The rows below fall into families. The same turns and mirrors carry the whole set onto itself and the rows of a family onto each other. For each named row, which other rows are in its family? Write them in the order they are listed.
These 30 rows form 5 families of 6 rows each.
K_16: [-0.25 -2.23  1.66  1.36 -3.03  0.21 -0.23 -4.75  1.82 -0.75 -0.28 -0.91]
K_167: [-0.07  0.12  0.75  1.57 -2.33 -1.46 -0.21 -3.23 -0.75  0.38  1.55 -2.52]
K_565: [-0.34 -2.93  0.38  0.41  0.46 -0.80  0.43 -2.60 -0.38 -0.85  1.10 -0.67]
K_729: [-0.82 -0.58  0.03 -0.38 -2.12  1.15  0.73 -4.38  0.86  1.59  1.33  1.67]
K_950: [ 0.84 -1.39 -0.89 -0.40 -0.40  1.69  0.83 -1.90  0.09  0.38  0.26 -0.07]
K_806: [ 1.97 -0.14 -0.01  0.72 -0.75  1.70  2.12 -2.32  0.75  0.93  0.62  0.19]
K_637: [-0.01 -0.09 -0.76  1.77 -2.34 -0.31  1.58 -2.02  1.63 -0.53  1.00  2.50]
K_764: [ 0.26  0.15  1.50  2.94 -2.75 -1.87  0.02 -2.54 -0.34  0.37  2.06 -0.73]
K_510: [ 1.01 -0.03 -0.93  0.74 -0.02  1.12  1.37 -1.90  1.25  0.88  0.11  0.62]
K_959: [ 0.49 -0.72 -0.24  0.61 -0.06  1.34  1.64 -1.29  0.81  1.07 -0.03 -0.07]
K_377: [-0.33 -1.96  0.10  0.02 -0.32 -0.36 -0.27 -1.77 -0.95 -0.79  0.20 -1.26]
K_335: [-0.97 -2.21  1.44  2.11 -3.44  1.20  0.96 -4.28  1.11 -0.87  0.35 -1.25]
K_252: [ 0.24 -0.32  1.36  1.34 -2.52 -2.05  0.29 -2.62 -1.02 -0.85  1.92 -1.75]
K_789: [-0.36 -0.06  0.26  2.25 -2.55 -1.13  2.01 -1.68  1.18  0.91  1.08  1.91]
K_993: [-0.17 -2.08  1.94  3.05 -2.81  0.40  0.30 -3.56  0.78 -1.43  0.25 -1.52]
K_337: [ 1.49 -0.42 -0.08 -0.17  0.07  1.01  2.03 -2.50  0.38 -0.25 -0.19 -0.30]
K_537: [ 0.39  0.71  1.32  1.63 -2.49 -1.26 -0.25 -2.79 -1.09 -0.77  2.35 -1.07]
K_616: [-0.93 -2.69  0.82  0.35 -0.67 -1.77 -0.42 -3.16 -0.19 -1.30  0.65 -0.63]
K_164: [ 0.57  0.65  0.23  2.40 -2.11 -0.72  1.10 -1.40  0.65  0.29  2.23  1.73]
K_814: [ 0.08 -2.18  0.96  2.57 -3.38 -0.06 -0.31 -4.44  0.66 -1.05  1.03 -1.58]
K_220: [-0.69 -2.21  1.12  0.49 -0.30 -0.25 -0.80 -2.89  0.12 -1.80  1.01 -1.56]
K_29: [ 0.06 -2.16  0.10  0.12 -0.40 -0.22 -0.99 -2.98 -0.39 -2.05  0.79 -0.86]
K_440: [-0.78 -1.50  0.04  0.32 -2.50  0.78  0.93 -4.52  1.96  2.02  0.20  0.87]
K_246: [-0.72  0.73  0.23  1.68 -2.63 -0.13  1.84 -2.05  1.13  0.59  0.99  2.30]
K_785: [ 0.04 -1.44  0.10  0.28 -2.20  1.15  1.51 -4.50  1.05  1.80  0.28  1.70]
K_769: [-0.31  0.42 -0.98  2.57 -2.66 -0.81  1.39 -2.14  0.16 -0.54  1.34  1.82]
K_508: [-0.82 -0.92  0.95  0.69 -2.13  1.37  0.49 -5.46  1.23  0.97  1.23  1.30]
K_587: [-0.19  0.92  0.50  1.97 -2.43 -2.20  0.65 -2.91  0.32  0.18  2.19 -1.64]
K_121: [-0.18 -1.15  0.75  0.26 -3.38  0.73  0.70 -4.88  2.24  0.69  0.64  1.40]
K_116: [ 0.61 -1.92  1.71  1.95 -3.48  0.39 -0.04 -4.85  0.74 -1.53  0.71 -0.80]

The rest of the family of K_950: K_16, K_764, K_377, K_164, K_121
The rest of the family of K_116: K_959, K_789, K_537, K_29, K_440
The rest of the family of K_993: K_167, K_729, K_806, K_637, K_616
The rest of the family of K_510: K_252, K_814, K_220, K_246, K_785

